In the data rows, the value 500 means zero.
Some points, each followed by its number:
np.array([490, 435, 420, 370, 471, 501, 503, 324, 440, 557]) 0
np.array([411, 397, 492, 597, 637, 501, 456, 513, 400, 548]) 1
np.array([521, 335, 534, 422, 487, 384, 523, 513, 592, 619]) 2
np.array([623, 523, 541, 593, 495, 538, 461, 648, 646, 494]) 3
np.array([437, 417, 458, 639, 617, 569, 452, 507, 469, 465]) 4
np.array([437, 312, 290, 336, 532, 339, 510, 391, 536, 666]) 5
np.array([471, 546, 597, 565, 559, 519, 439, 559, 464, 353]) 6
np.array([493, 529, 607, 572, 339, 513, 583, 655, 573, 462]) 7
np.array([605, 460, 508, 525, 471, 582, 667, 320, 548, 421]) 8
np.array([518, 438, 599, 709, 728, 625, 541, 493, 475, 441]) 9
np.array([330, 540, 516, 492, 656, 421, 395, 510, 415, 375]) 10
np.array([607, 466, 478, 350, 525, 420, 548, 374, 491, 544]) 11
np.array([494, 471, 308, 437, 392, 420, 381, 562, 765, 578]) 12
np.array([521, 515, 465, 591, 403, 513, 605, 565, 600, 570]) 13
np.array([571, 485, 374, 316, 438, 459, 385, 422, 594, 603]) 14
np.array([579, 535, 546, 537, 430, 479, 466, 623, 600, 438]) 15
np.array([579, 435, 401, 448, 441, 584, 642, 408, 614, 575]) 16
np.array([449, 393, 466, 640, 635, 569, 442, 504, 462, 464]) 17
np.array([450, 519, 450, 492, 537, 478, 300, 521, 471, 471]) 18
np.array([613, 365, 381, 273, 423, 493, 410, 315, 569, 667]) 19
np.array([469, 595, 406, 442, 379, 513, 579, 413, 605, 523]) 20
np.array([518, 478, 350, 397, 398, 455, 540, 349, 546, 576]) 21
np.array([487, 439, 413, 458, 734, 500, 331, 417, 352, 566]) 22
np.array([502, 552, 485, 497, 437, 494, 609, 516, 519, 481]) 23
np.array([496, 520, 677, 633, 441, 570, 707, 608, 523, 494]) 24
np.array([478, 703, 619, 544, 531, 563, 378, 603, 447, 342]) 25
np.array([472, 385, 417, 342, 502, 370, 532, 473, 618, 602]) 26
np.array([531, 522, 550, 413, 371, 470, 640, 482, 586, 479]) 27
np.array([589, 687, 641, 412, 263, 484, 438, 701, 505, 408]) 28
np.array([484, 334, 524, 550, 511, 433, 609, 521, 548, 579]) 29
np.array([562, 587, 400, 548, 424, 575, 517, 363, 476, 493]) 30
np.array([446, 590, 499, 439, 738, 377, 390, 351, 397, 430]) 31
np.array([625, 688, 625, 535, 363, 581, 583, 619, 681, 378]) 32
np.array([464, 635, 518, 489, 475, 570, 688, 380, 392, 501]) 33
np.array([633, 419, 564, 492, 487, 508, 490, 536, 441, 584]) 34
np.array([551, 518, 579, 458, 370, 567, 627, 415, 610, 456]) 35
np.array([484, 443, 364, 370, 467, 429, 361, 313, 488, 520]) 36
np.array([454, 502, 330, 361, 486, 303, 480, 405, 653, 541]) 37
np.array([573, 512, 434, 378, 319, 417, 429, 592, 719, 568]) 38
np.array([538, 619, 527, 589, 541, 619, 438, 573, 460, 494]) 39
np.array([488, 443, 493, 459, 529, 455, 527, 525, 477, 554]) 40
np.array([495, 540, 496, 453, 525, 529, 464, 399, 403, 525]) 41
np.array([509, 530, 616, 577, 363, 501, 602, 663, 548, 465]) 42
np.array([304, 547, 436, 391, 508, 443, 465, 425, 427, 466]) 43
Which two points above are nearest to each new point? Their numbers follow each, smallest number first.
np.array([380, 646, 473, 422, 472, 476, 457, 409, 518, 362]) -> 41 43
np.array([463, 569, 458, 512, 562, 411, 328, 591, 487, 524]) -> 18 40
np.array([522, 500, 349, 398, 400, 472, 543, 347, 554, 561]) -> 20 21
np.array([540, 694, 544, 532, 522, 557, 308, 575, 442, 393]) -> 25 39
np.array([603, 484, 407, 421, 572, 456, 472, 373, 551, 493]) -> 0 11
np.array([518, 573, 495, 555, 536, 599, 411, 589, 465, 516]) -> 18 39
np.array([453, 397, 403, 455, 520, 475, 446, 574, 497, 612]) -> 2 40
np.array([316, 576, 452, 366, 488, 425, 469, 441, 431, 452]) -> 41 43
np.array([577, 528, 520, 531, 434, 457, 479, 578, 600, 470]) -> 3 15
np.array([329, 522, 531, 487, 651, 407, 404, 513, 400, 384]) -> 10 31
np.array([516, 697, 479, 387, 500, 505, 439, 381, 432, 359]) -> 30 41
np.array([497, 439, 440, 501, 568, 530, 361, 496, 522, 539]) -> 18 40
np.array([506, 511, 542, 445, 439, 377, 404, 751, 555, 500]) -> 3 15
np.array([463, 454, 392, 414, 740, 492, 290, 391, 360, 581]) -> 22 31
np.array([558, 436, 482, 499, 594, 479, 575, 496, 475, 615]) -> 34 40
np.array([533, 666, 439, 298, 347, 432, 472, 402, 540, 412]) -> 20 27
np.array([637, 439, 555, 486, 494, 485, 503, 534, 474, 566]) -> 34 40
np.array([483, 458, 517, 479, 528, 446, 539, 511, 483, 545]) -> 29 40
np.array([550, 467, 398, 451, 611, 465, 427, 474, 556, 577]) -> 14 40
np.array([613, 528, 589, 475, 436, 427, 502, 529, 499, 414]) -> 15 23
np.array([427, 608, 516, 472, 412, 618, 586, 473, 506, 390]) -> 23 35
np.array([641, 498, 479, 392, 442, 478, 546, 419, 477, 634]) -> 11 34
np.array([470, 572, 501, 636, 544, 648, 519, 496, 524, 439]) -> 4 39
np.array([645, 446, 474, 465, 386, 549, 534, 455, 640, 642]) -> 13 16
np.array([400, 366, 563, 531, 601, 532, 499, 464, 372, 535]) -> 1 17
np.array([535, 517, 660, 660, 520, 579, 415, 591, 405, 372]) -> 6 39
np.array([443, 405, 381, 408, 490, 437, 460, 427, 586, 545]) -> 21 26
np.array([498, 619, 547, 435, 454, 352, 522, 533, 505, 459]) -> 23 27
np.array([489, 514, 521, 568, 460, 526, 572, 487, 518, 521]) -> 13 23
np.array([568, 694, 639, 423, 260, 496, 434, 708, 517, 383]) -> 28 32
np.array([476, 611, 417, 437, 397, 489, 548, 410, 610, 529]) -> 20 21
np.array([648, 468, 681, 716, 431, 612, 687, 681, 482, 545]) -> 24 42
np.array([422, 463, 537, 445, 689, 386, 370, 541, 482, 451]) -> 10 18
np.array([434, 566, 436, 484, 530, 521, 299, 500, 449, 434]) -> 18 41
np.array([381, 792, 604, 609, 499, 554, 495, 687, 419, 277]) -> 6 25
np.array([471, 505, 624, 476, 586, 490, 592, 461, 450, 400]) -> 6 40
np.array([592, 414, 412, 448, 422, 591, 644, 404, 595, 577]) -> 16 21
np.array([437, 710, 657, 643, 605, 519, 358, 676, 488, 338]) -> 6 25
np.array([576, 625, 591, 593, 550, 642, 500, 485, 420, 416]) -> 6 39
np.array([456, 563, 495, 499, 463, 474, 621, 544, 518, 454]) -> 23 27
np.array([447, 392, 436, 502, 469, 482, 497, 436, 469, 552]) -> 0 40
np.array([479, 469, 493, 487, 516, 432, 563, 520, 575, 524]) -> 23 40
np.array([456, 341, 553, 623, 515, 568, 637, 462, 429, 584]) -> 1 29
np.array([528, 446, 589, 677, 724, 615, 523, 484, 462, 456]) -> 9 17
np.array([437, 620, 524, 492, 448, 546, 689, 420, 384, 520]) -> 23 33
np.array([555, 686, 430, 443, 293, 566, 526, 473, 649, 420]) -> 20 35
np.array([661, 389, 698, 582, 486, 601, 761, 577, 471, 515]) -> 24 42
np.array([317, 508, 499, 477, 652, 408, 401, 518, 414, 392]) -> 10 43
np.array([456, 417, 679, 546, 662, 464, 557, 567, 452, 396]) -> 6 9
np.array([452, 546, 563, 583, 608, 560, 441, 542, 402, 376]) -> 6 39
np.array([568, 550, 492, 477, 551, 475, 468, 441, 505, 474]) -> 40 41
np.array([424, 323, 287, 349, 537, 351, 502, 389, 530, 651]) -> 5 26
np.array([469, 629, 416, 444, 377, 509, 576, 411, 586, 524]) -> 20 23
np.array([460, 521, 495, 446, 577, 478, 449, 406, 444, 387]) -> 10 41
np.array([528, 518, 469, 604, 393, 517, 599, 564, 600, 582]) -> 13 23
np.array([558, 419, 429, 477, 445, 598, 645, 435, 560, 567]) -> 8 16
np.array([653, 476, 581, 472, 493, 589, 485, 539, 456, 632]) -> 34 40
np.array([675, 596, 567, 544, 523, 695, 458, 443, 495, 463]) -> 30 39
np.array([473, 473, 430, 445, 744, 497, 298, 405, 354, 565]) -> 22 31
np.array([355, 825, 649, 579, 526, 566, 491, 583, 382, 239]) -> 6 25
np.array([526, 560, 588, 641, 554, 630, 512, 484, 387, 453]) -> 6 39
np.array([564, 428, 399, 452, 336, 449, 432, 604, 572, 615]) -> 12 38
np.array([506, 497, 544, 445, 448, 366, 376, 736, 534, 504]) -> 15 18
np.array([467, 520, 527, 422, 427, 418, 484, 637, 516, 545]) -> 15 40
np.array([584, 497, 446, 446, 591, 459, 469, 380, 538, 479]) -> 11 41
np.array([421, 530, 447, 509, 569, 455, 361, 511, 455, 472]) -> 10 18
np.array([500, 593, 486, 546, 551, 576, 384, 602, 462, 503]) -> 18 39
np.array([443, 704, 577, 560, 573, 517, 405, 740, 411, 433]) -> 25 39
np.array([525, 355, 376, 422, 640, 511, 521, 252, 502, 563]) -> 0 11
np.array([514, 429, 591, 601, 606, 609, 600, 428, 412, 480]) -> 4 9
np.array([506, 456, 635, 573, 451, 523, 677, 557, 542, 514]) -> 24 42
np.array([468, 358, 414, 323, 528, 350, 526, 423, 613, 604]) -> 5 26
np.array([461, 572, 456, 445, 467, 463, 474, 546, 571, 472]) -> 15 23
np.array([491, 442, 400, 375, 456, 499, 495, 304, 468, 550]) -> 0 21
np.array([314, 531, 383, 450, 525, 463, 494, 479, 550, 425]) -> 10 43
